Rotation paths and how fast each direction turns (degrees per step)
Each turn is a multiple of 5 degrees from 10 to 175, or 0.
Each row of a path follows its step; steps can be skipped.

step 0: [ -2   1 -18 -28  13 -10 -28   0   1   5   0   4  19   2  33 -38 -14  14
  11   1 -18  -3 -16   2  21 -16   6  12 -13  19  -9  36   9 -18  18 -16
 -11  16   3   7 -26  21 -16   6 -22 -12]
step 1: [ 13 -15  24 -29  11  -5 -14   5  -5  15  30  30  -1  -5   2 -15  -9   9
  -1 -27 -16   3  -1  -2  -4  13   8   3  10  -8 -34  20 -18   1 -29  22
 -18  12  34  14 -13  30  -2  14  11 -10]
step 2: [ 18 -16   8 -14  17  19 -31  21   8  24   2  16  13 -14  -6  20  23 -31
  12 -20  33  -5  -6 -10 -33  10  23  -8 -11  11 -29  15   0 -14   1  24
  -3  -3  -2 -20  11  -1  -1   0  -6   9]
step 4: [-11   6  -4 -12  -3 -15   9  15   4  30   9  19  12 -17  14  -5 -13 -13
 -25  27 -17 -15   6  15  16  12 -10  27  -1  14   5  21 -22 -25  18  22
   1  11  14   3  -2  15  -9   4 -11 -50]
step 6: [ 35 -11   6 -31  23  -4 -21  26 -12  -5  19   3  -1  13  17  -9  15 -12
  24 -16  10 -16  12 -27  -7  -8  13   6  17   9 -10  -1  -5  -1  39  -7
  18 -18   0   9  -4  17   1  36 -17  10]
step 7: [  7  -7  -8 -10   9  13 -28 -13  -2  25 -12   8   3  10  26   1 -11  16
  32  -9 -21 -29 -18   1   9  30  -1  -6   4  15 -40  -8 -23  -6  15  14
   4  11  -2   1   9   2  22  14 -24 -30]
step 8: [-11 -13  13 -37 -17   0 -18  15  24  37  19  13  -4  -7  13  10  -9  -2
  -1  23   5  28  -4  11  -4  28  -2  -3   9  -4 -15  17 -16  -5 -21  28
   3   4 -11   1 -11 -37  -6  17 -17 -19]
step 10: [ 33  16   3 -13  51   9  28  16  -4  20   8  12  -9   1   2  -8  -6  12
   7 -15  -5 -22  -3   3  23  11 -18  14  23 -13 -13   1  -4 -15  19   7
  20  -8  19 -24 -21  21 -19   4 -12  -6]
step 11: [ 20  22   0   3  27 -16  -5   7  25   4   9  44  27  13  -3  13  -3 -13
   8  15  -7 -12 -20 -11  17   0  26 -22   1   9 -20  23 -14  -4  20  18
 -10  -1  13  -2 -13 -18   8   7 -29 -24]
step 12: [  2  -9  -8 -20  15 -12 -18  -7   8   2  30 -13   5   4  40   8  26   4
  16   9  -5  28  12  -3 -15 -15  14   3  -4   0 -28  16 -37  32  12  20
 -20  15  -7   0 -26  -8  -3   3 -16  -5]
step 13: [-13  -7  -6 -30  17   7 -15   6   4  25  12 -18 -12 -19  24  23  -3   0
  -6 -26  15  -9  41   5  12  -3 -16  32   9  13 -33  20 -10 -23  17   5
  -5   3  18   1   8   2  20  22  -1   4]
Directions:
[  1  -5  -4   1  -2   7   6   2   1  -1  -9  -3  -7  -2   1   3   0  -1
  -3   0   1   2  -3   6   7   2  -2  -6  -4   9 -11   7  -5  -2   0  -1
   6   1   0  -9  -2   2  -5  -2  -2   9] | 135
[  2  -1   4   5  -5 -10   3   2  -2   2   3  -3  -1  -1  -1   5  10  -3
  -3  -6   1  -5   8   5  10   0   5  -1  -6  -3   0  -2   1   4   8   5
  -7   2   3  -4   1  -1  -4  -6  -7  -2] | 45
[-2  2  1 -1  3 -2  4  1  4 -3 -4  4 -8  1  0  5 -3  2 -3  4 -4  0  3  2
  3 -5  3  6  1 -4  7  3 10 -8 -3  1  6 -4 -8  1 -5 11 -7 -5 -6 -6] | 70
[ -6   6  -4   4  -2   0  -5   7   1  -1  -3   6   7  -3   2   4  -1  -6
  -3   2   2  -5   3   1  -3  -3   2  -2  -3  10   0   6   8 -10   7  -6
  -4  -1   2   1   8  -1   6   3  -3   1] | 160
[  2  -2   0  -1  -2   2   5 -10  -4   1  -1   4   3  -3   0   4 -10   0
   2  -3  11 -10  -9  -5   2  -6  -2  -1   1  -5  -1  -5   4   1   9   2
   2   1  -7  -7   0   0  -1   6  -3   0] | 95
[ -2  -9   2  -4   1  -3  -4  -7   3  -5   5   0  -5   4   3  -3  -6   4
   4 -10  -4   6   4   2   4  -5  10  -3  -1   6  -2  -1  -2  -5   0   2
  -3   2  -5   3   5   2   8   4  -5   5] | 60

step 0: [-20 -13 -14  -3  20  29 -10   3 -41  -3 -23  13 -10  -2  -1 -11 -26 -14
 -11  14   5  10 -27 -14   7   5  -8 -13 -24  -6 -16 -15   6  -7   4  -7
  16   4  18 -15   7   0  21  19 -26 -14]
step 1: [  7   6   0  18   3   3 -26  -8 -12   5  26  11  19  17 -13  17 -13  13
 -40   8   1 -20  15  20  14   7  -7 -27  19 -23  34   9   7 -16 -10   8
  21  -5  18  10   1   4   2  13   2  16]
step 4: [ -4   7 -21  -4  -6   9 -21  -3  49  -4   1 -30  -5 -10  13  10   0  31
  -3  -1   0 -19   0  19  -7  14  26   3   7  -1  11  17  11 -13  14  17
   3 -17 -16 -21  15  29  16  -2   8  10]
step 5: [  4   9 -13  19  23   1 -18  -9   8  -5 -32   1 -33   6  22   3 -10 -36
  10  -3  10  10  -3 -14   3  -2  -3  19   2  17  -2 -10  -5  20  -6  26
 -14  25  10  -2  17   0  35 -11 -19   2]
step 7: [-12   9   8  17  22  21  -3  -7  25 -22  25   2   1  12   9 -19 -20   4
  22 -17  25  20 -13   9 -21  -1  -9   6  14   3 -14 -10  41   5 -19 -11
  15 -10 -33  -7  -2  -4   0  -5  12  -4]
step 8: [ 22  25  30   9  -1  11  -6 -24 -17 -14 -21  11   1  15 -14  -8 -11  -8
  -1  12 -23   2 -11 -37 -18 -17  18 -12   4  25  12 -20   2   9  12  -7
   1  -2  -6  25 -23   9  -1   8 -22   7]
step 9: [  8  12  12  -9   1  -2 -17  -8 -21   3 -23  -7  25 -18  -6 -11  -2  26
  27 -12  -8 -24   8  15  14  18  -5  -9   9 -30  13   3  -3   3   8 -13
   4 -17 -35 -15 -12  24  10 -18  27  15]
step 10: [ -9 -30   2   0   3   5 -12  -9  -3   0 -20   8  -7 -17 -17 -22  -5 -23
 -14 -30  -5  28   9  35  10 -25   0  13 -16   3 -16 -17  22  33   5   9
  13  -3  -2  13  -3  18  17  -3 -13   4]
step 12: [-32 -10 -10  14   1  11  20  15  -4  11  -2  12  -9  22   5 -37 -20  25
  23  -2  -5  13  16  29 -20  13 -21 -10  -5   0   5   2   0 -19 -16   5
 -11   4  -8 -28  18  24  11   5   0  -1]
step 13: [  4  -9   5   5  -2  41  13 -14 -25 -19 -11 -10  -7   4   1  -9  -3   5
 -35  23  -1  11 -32   9  18  12  -9 -10 -14  34   6   0  -4  -6 -18  15
   9   4  21  32   8  -1   6  -2 -17  10]
step 15: [-17 -25   0 -13   0  16   5  11  38 -28 -18  23  -4   8  -8 -11   9 -19
  23 -20  -2   6 -15  -6   4 -14  -7 -12 -15   8 -12  -2 -27  22  -8  16
 -25 -21 -17  13  24   1   4  -5   2  -4]
Directions:
[-3  5  2 -2  9  4  4  0 -4  3 -3 -3 -2 -2 -4  1  2 -6  2  1 11 -7  7  1
 -7  8 -2 -2  5 -4 -4 -4  2  6 -8  5  3  7  1 -6 -5  2 -3 -5  1 -6] | 160
[  3  -1  -1  -2   2  -7  -1   2   5   1   6   3   8   0  -4   0  -1  -6
   1 -11   3   1   0   2   0  -5 -13   1   4  -1  -9   1   0   2   2   6
  -2  -7   8   6  -2  -4  -5  -5   0   4] | 85
[  1  -6   4  -4   0  -2   4  -6  -2  -2  -1  11   3  -1   7  -1  -5  -4
   1   2   6  -1  -1   7 -13   2   1   2  -3   1  -1  -2  -5   3   9   2
   2   4   0   7   5  -4   9   5   3  -4] | 145
[  3  -5   4  -3  -5   7   3   1  -7   4  -1   3   4  -1   6   1  -2   2
  -6  -6   4   2   9   3   2  -4   0  -7  -8   2   2   2   0  -2  -3   6
   0  -1   9 -11   2   5  -2   6   0   6] | 35
[-3  2  5  1 -2  2 -8  0 -3  3  7 -2 -1  1 -3  3 -2  0  9  6 -1  1  3 -8
 -2  6 -6 -2 -4  7 -2 -5 -1 -8  8  9  3 -6  3  2  4 11  2  0  1 -4] | 90
[  3  -3  -8   3   5 -10  -4   6  -4  -2   0  -5  -5   4   7  -2   2   1
   0  -5  -2   2  -2  10   0   0   6   3  -2   1  -1 -10  -6  -6   4   6
   2   0   4  -8  -3  -2   0  -3  -3  -6] | 60

step 1: [ 32   8 -20 -21  14  -7  25   3  -8   3 -28  11   0  39  17   3 -11   7
   3 -10   1   0   9   2  -2   5 -31  -5 -12  -5  -4  17  -6 -21  -7   7
   5   8   4 -14 -15  -5  14  -1  20 -19]
step 2: [-11 -26   4  12   1  -4  -3 -23   9  -8   7   8  -1   6  15  -2 -41  25
   1 -11  -1   0  10  19  -8  16   3   5 -16  -2   4  -4   3 -11 -32  11
  -5  28  13 -13 -13   7 -29  -2 -10  21]
step 5: [  9 -18  -1   3  20   6  17 -23  -5  34  22 -14  14  -7   6 -12 -15 -19
  10  11  12  -4   1  -4 -17   8   1  13  21 -15 -23   3  21   4 -17  -8
  19   8 -14   9  -6  -7  31  -7  16   1]
step 6: [  6  20 -23  -4  10  -6  -1  13  -5  -7   2   5   4  20  -5  -5 -12 -14
 -20  17   4 -21  23 -10   4  15 -14  19  14   3 -17  14 -27 -19 -15 -26
 -11  20   5  -7 -28   0  -3 -16 -15 -13]
step 7: [ -4   3  22  20  -9   7   9  -1  13 -27   3  16 -16  -6   2   9 -16  11
 -25 -24 -14  -8 -20  14 -13   8  -3  -1  -7 -32  -7   8 -21 -15 -20  10
   4 -21  -7 -18 -20 -15 -16   3 -12  -3]
step 8: [ -2 -19   6  -9  -2  10  -3 -20  16  14  14  -7   1 -24 -17  10  18  31
  10 -10 -11 -20 -20   0  21 -37  10  12  -7  11  25  -9 -26   3 -22  -4
   2   4  -2  -1 -13  -5  12   0   5   0]
step 9: [ -2  12 -25 -16   6  10  14   8 -14   9   6   4   2  17 -12  11   0  12
   5 -26 -27  13  16 -18  14 -19 -14  -4 -19  17 -25   7   0  11   9 -10
  25   3 -20 -11  15  -3  21  -2  15  18]
step 10: [-20 -29  -8 -12  -7   3  20   2  -1  -2  18  -9  12   5  19   6 -35  -6
  12  15 -13  28   0  12  -6  10   7 -14  28  -1 -10  32  12  -9  -7  -4
  15  19   6   0   2 -11   7  -6 -21   9]
step 11: [-14  -3  -2  -2 -16 -23 -19 -16   8  -8  12  37  12  10 -10  -7   6  -1
   2  17 -10 -13   2 -21 -23   2 -14  15  16   2  -4   6   8  -5 -11 -15
  -9   1  23   1  -8 -28   0 -16  -6 -37]
step 12: [  4  26   2   2 -26   2   7  18  31  16 -14  12   0  -4 -10  19 -12   3
  -3 -12 -16  -4   1  27 -24  -8   7  21 -26  -7 -15  10 -15  10   1  16
 -29 -12   2 -13 -12   4   1  -3  10 -19]
step 15: [-11  15 -23 -12  -7   6  17 -14  -3 -17  14  27  12  -3  11   6 -31 -10
 -20  -9 -23   9  -5  18   0  -4   1 -20  14 -12 -11 -13  19 -17 -10  14
   6   8 -18  24   0  -8 -19  21 -13  -7]
Directions:
[-10  -3   1  -3  -1   4  -7  -8  -1   1   2   1   5  -5   1   4  -3   5
   3   5   7  -6   1  -9   3   1  -5  12  -1  -2  -3  -4   0   6  -4  -1
   1   1   1   2   4   8  -3  -1   7  -3] | 125
[ -1  -4   0  -9  -1   4  -1  -1  -3  -7  -9   0  -3   5   2   1  -6   9
   1   1  -4   3   0  -8   1 -11  -4  -5   0  -1   8   5  -1   5  -3  -1
   3   1  -1   0  -5  -6  -3   6   2   6] | 45
[ -1  -8  -6   3   2  -8 -10   6  11   0  -5  -4  -2  -4  -5  -3  -1   0
   3  -8  -3  -3   4   1   2   4  -2   0  -5  -5   1   4  -4  -7  -5   0
   1  -8   4   1  -5   4  -4   4   7   1] | 70
[ -2   5  -1   0   6  -3   3   3  -2   8  -1  -3   1  -3   3  -1  -2  -1
  -1   0   3   2  14  -4  -2  -5   5   5 -10  -4  -3   1   2   3  -3  -3
   0   5   4  -5  -2   3  -1   0  -9  13] | 100
[  1  -1   6   2   5  -5  -3  -1   1  -3  -1  -8   4   3  -6   8  -5 -10
  -7  11   2   5   5  -1  -6  -8  -1  -2  -1  -4  -4   1  -1  -1  -1   2
  -1   1   3   0  -2  -6   0  -3   7  -8] | 65
[ 8  3 -2 -2  6 -4  8 -3  2  7  5 -4 -7  2 -1  2  4 -2  7  2  2  6  0 -1
  4  2  1  0  2  3  0  8 -5 11 -6  1  4 -3 -4 -3  6  3 -5  3 10 -1] | 85

step 1: [-11   7   1  18  -8 -10 -15 -23  -9 -10  20 -12  16  19  -2  19  -8 -10
  15   6  -8 -22  -2  -6  -4 -30 -11  10  19   2   3  17 -21 -22  -1 -20
  -1  34 -12  -9  33  13  13 -13   4  22]
step 2: [  0  -4 -31 -14  -3 -28  19  -8 -12  -5  -9 -13 -18 -14   7  11   6  15
  -1   1  -1  16 -12 -17   4  35   4 -19  14  20   3 -14 -19  -4  -8 -30
  17  19   4 -13  15 -10  -2  -7   2 -38]
step 3: [ 29 -13   6   1   5  -8   9  -2   3 -38   3  -4  30  -9  10  29 -11 -11
  11 -20  -6  -6  -6 -22   5 -25 -16  25 -12  -6   4   9  30  -3  19 -22
  -7  18 -13   4   7  -8  -4   8 -19 -13]
step 4: [ -5  -5  -2   4 -30  10  14 -15   3  14 -13 -18 -15  34   0  10  31   5
   2  13  -1   6  14  -5 -16  19 -31  -6   2   9 -35   1   6   0   5 -15
  14  26   7  -7  -5 -14  20   5 -31  -4]
step 5: [  2 -14   7  -2 -11   1  22   7  -6 -24  14  27   7 -22  12  16  -6   9
  -5 -17   3 -16   8  28 -12   9 -42  -3 -20   4  25  16 -24  -2 -14 -24
 -27  -2   0  -5  -7  -5  -2   8  -6 -18]
step 7: [ 15   7   0 -17 -13 -10  26   5  10 -31   2  25 -39   1   2  25   9  28
 -11  14  13  21 -11  -6   3 -20  -6 -16   7   5   7  22 -18 -16 -26   4
  11  15   1  13  -8  18  -8  -5 -11  -3]
step 8: [  1  15  -3   5   8  12   3   7 -11  -3 -32   9  43 -15   3  14  -4 -10
   6  -9 -10   5  23  -2   4 -17 -28  -6  15  -3   2 -30   3   1 -16 -24
  27  18   3  14   0   4 -33  10  -8  13]
step 9: [  1   1 -27  -7   2  -3  26   1  34 -13 -13   2 -32   0 -21  21  -9  11
  30  15   3 -10  21  19  -2 -10  18  -2  -5   9 -16 -13  -6  -6   7 -10
  -4  23 -12 -15 -24 -10  15  12 -13  19]
step 12: [-13 -16   7  -1  -2 -12  18 -17  14 -20 -17  -2 -13   7  -8  29  -5 -16
   1 -17  -4  -9  -1 -34  21  16   9 -17  24 -11  38  35   0  -9  -5  -9
   3  16  25 -10 -11  -8  -9   6  -3   0]
step 14: [  1 -12  12 -22 -11  -2  17  33   6  -1   0  -6  -9  21 -23  39   4 -13
  11 -22   1 -21  31   4  11   5 -11  -8 -23   9 -11   4  -3  -7   3  15
  -3   6  29 -22  12   6  -6   9 -21  -5]
step 15: [ 15   1  11  17  -9  -7  11 -46   4 -17   3   2   9   6   4  -3   0 -17
 -17  -8  17 -16  34  12 -21   3  -8   5  16  -2  -4  13 -51  17  -5  -7
  16 -14 -15  -1   3  -6  -7   9 -11   7]
Directions:
[ -2   3  -1  -6   0  -3   0   2  -3  -6  -1   3  -9   6  -1  -6   0   3
  -2  -3   7  -6  -2  -3   4   7   4 -10   3  -7  -3   1  -6   3  -2   0
  -6   4   1  -3  -8  -1  -4  -1  -8  -8] | 145
[  1  -4  -2   7   6  -2  -1   9   0  -3   0  -3 -10   3   5   2   2  -2
  -1  -1  -2   8   2  -6  -2   0  -5   2   3   1  -1  -5  -9  -8   3   9
  -2   1   6  -9  -4  -6   4   0   3   4] | 145
[  5   5  -3  -5   0   6  -3   2   5   1  -6   5  -5  -4  -4  -9  -2   0
   4  -2   5   2   0   3   1  -5  -3   2  -1   0   2  -6 -12  -3  -3   5
   5   3  -3   7   2   9  -5   0  -2   9] | 40
[  0   0   0  -4   3  -1   0  -7  -3 -10   7  -5  -6   7   1   4  -9  -2
  -6   1   2   4  -4   0   1   4   1   4   5   7   2  -6  -2  -3   3   1
   6 -10  -3   3   5   8  -7   0   2  -4] | 80
[-1 -9 -2  6  9 -6  2  4 -4  3  5  1  3  0  1  0  5 -1 -4 -7  0  2 -5  3
  5 -3  1 -8 -2  8  0 -2 -6  7  4 -6  0  0  2 13 -4  3  3  2 -5  3] | 135
[  0   4  -2   1   1  -4  -7  -1  -6  -6  -6   1   7   8   1  -9  -3 -11
   2   4  -3   1   0  -2  -8  -2  -3   1   3   0  -9   1  -2   3  -1  -7
   3  -4   0   2  -4  -4   0 -10  -2   6] | 155

step 1: [  1  16  31   5  -3  11 -17  -7  18 -21  -5 -21   5  10   1  20  24  23
   2  26  23  27   1 -10  20   9   5   6  27  -8 -10  17 -26  -5  -2  -9
 -15   6  12  -4 -10  22   3  -1   7 -29]
step 2: [-21  28  16   6   5   3   1  -9 -10   1 -29  15 -26   8   2  12  32   5
  27   7  11  13  -9  10   7   3   2 -14  32  -6 -33  -3  -3   7 -14   9
  31  -5  -6  -4  -8   7 -11  13  26  -5]
step 3: [ 15  39   7  17   9   7 -24   8 -15 -15   5   6 -22  -1   9  -9   5   4
   5   1 -15 -18  -9  13  -8  28   4 -29   5 -34  -5  -5  12 -22 -34   2
   1   5 -27  -7   2   3 -10  -3  18   8]
step 4: [  2   6   7  12 -16  16 -20  -2  -5 -42  -3 -11  -8 -11  25   2  28   7
 -14  29   1   9  21  -6  23  40  -9   0  -6 -15   8   7   5  -7 -26  -5
 -21   1 -10   3   5   0  13   3 -20 -15]
step 5: [ -8  -3   0 -10   2  21   0 -20 -12 -22 -18 -22  -6  15 -12  20  33   1
  -4  -8   8  13  23   0  36  25 -16 -13  21   6 -16  21   0  14  -9   8
  11 -23  -1   2 -15   8 -21  18   4   9]
step 7: [-27  17  13  11  -7  10 -10  -7 -13 -15  23  -1 -15 -27  10  -5  40  23
   4  20   5   4   0  12 -16  12  -7 -13 -10 -22  -8 -11 -14  -6  -3  -8
  -1  12 -16 -24  35   1  -5  17  -9 -20]
step 9: [ 19  10  15  -9  -3  -6 -13  13  25   0   3  -8 -13   2  -7  23  33  13
  11  -4  -8  14   2  -5  20  21   6 -20  13  15  -3  21 -11 -33 -24  -2
  -9 -21 -10   4 -29  20 -12 -12  10 -21]
step 10: [-13  10  15   3 -16   6  -3  -6   0 -14 -18  -9  -2  -1  12  -4  45  28
   8  11 -13  15 -39   9   1   3   1 -10  13  -1  -5  14 -15   4 -34  20
  13 -13   7 -21  27  16 -14  -7  11 -11]
step 13: [ -2  22   6 -26  -7  21 -20 -21   8 -14 -27 -20 -26  16   8  19  40   1
 -11  15   3   0   6  17   8  15  11 -21  -1 -18 -18  -1   5   8  -6  13
   3 -17   0 -11  -4  27   9 -13   1  -6]
step 14: [  3  20  -9   3   5  11 -25  19 -11 -18   1 -23 -13   0   0  -9  25  -8
   6  -9  -7  29  -6   7  22  18   7   8  35 -21 -27  11   6  13 -16 -11
   6   5 -28 -28   6   0 -19  -6  15   4]
step 15: [ 10  16  13  37  -5   1   1  12 -20 -10  21   4  -7  -9  -1  -4  49  16
   1   2 -10  -1  17  -1   8  26 -17   4   0 -15   1   0 -18  -5 -23 -10
  17  -9 -15   5   0 -19 -15  32   7  -9]
Directions:
[-7  6  8  1  1  5  4 10  0  6  5  6  1 -6 -2 -3  1  0 -4 -1  3 -8 -7 -2
 -1  4 -1 -4  5  0  7  2  5 12 -4 -4  3  3 -1 -5 -3 -2  2  0 -6  1] | 90
[ -4  -2   6  -5  -1  -3  -8   0  -4   8  -5   5 -11   9  -6   8   3  -2
   3   0   0  -6  -2   0   4   3   3   8  -1   4   5   2  -3  -3   0  -4
  -3   2   5   3   0   4  -4   4  -3   5] | 100
[ 2  1  2 10 -2  4  4 -4  5  2 -8 -3  3 -3 -3  9 -6  3 -2  1 -1 -5  7  4
  5  5 -2 -2  2  8  2  5 -3  1  8 -7 -4 -5 -1 -2 -5  4  9  3  0 -3] | 95
[ -2   0   0   2  -7   9   1  -2  -5   2  -1  -3   2   9   0  -5   1   0
  -2  -5  -2  -5  -6   5   5  -2   0 -13  -4  -4  -3  -3   3   1   8   7
   1  -3   8   0  -1   2  -2   6   3   8] | 135
[ 2  2  0  1 -6 -7  7  6  4  3  0  1  4  1 -2 -2  4 10  4 -4  3  1  0 -5
  0  5  4  1 -3 -6 -4  1 -9 -5 12 -2  8  6 -3 -4 -2  5 -4 -1 -7  2] | 45
[ 6 -1 -1 -2  1  0 -2  2 -2 -4  0 -5 -7 -6  0 -6  1 -5  0  0  2 -5 13  0
  0  0 -4  0 -4  0  2  8  7  3  6  0  4 -1 -4 -4  4 -2 -8 13 -6  3] | 35
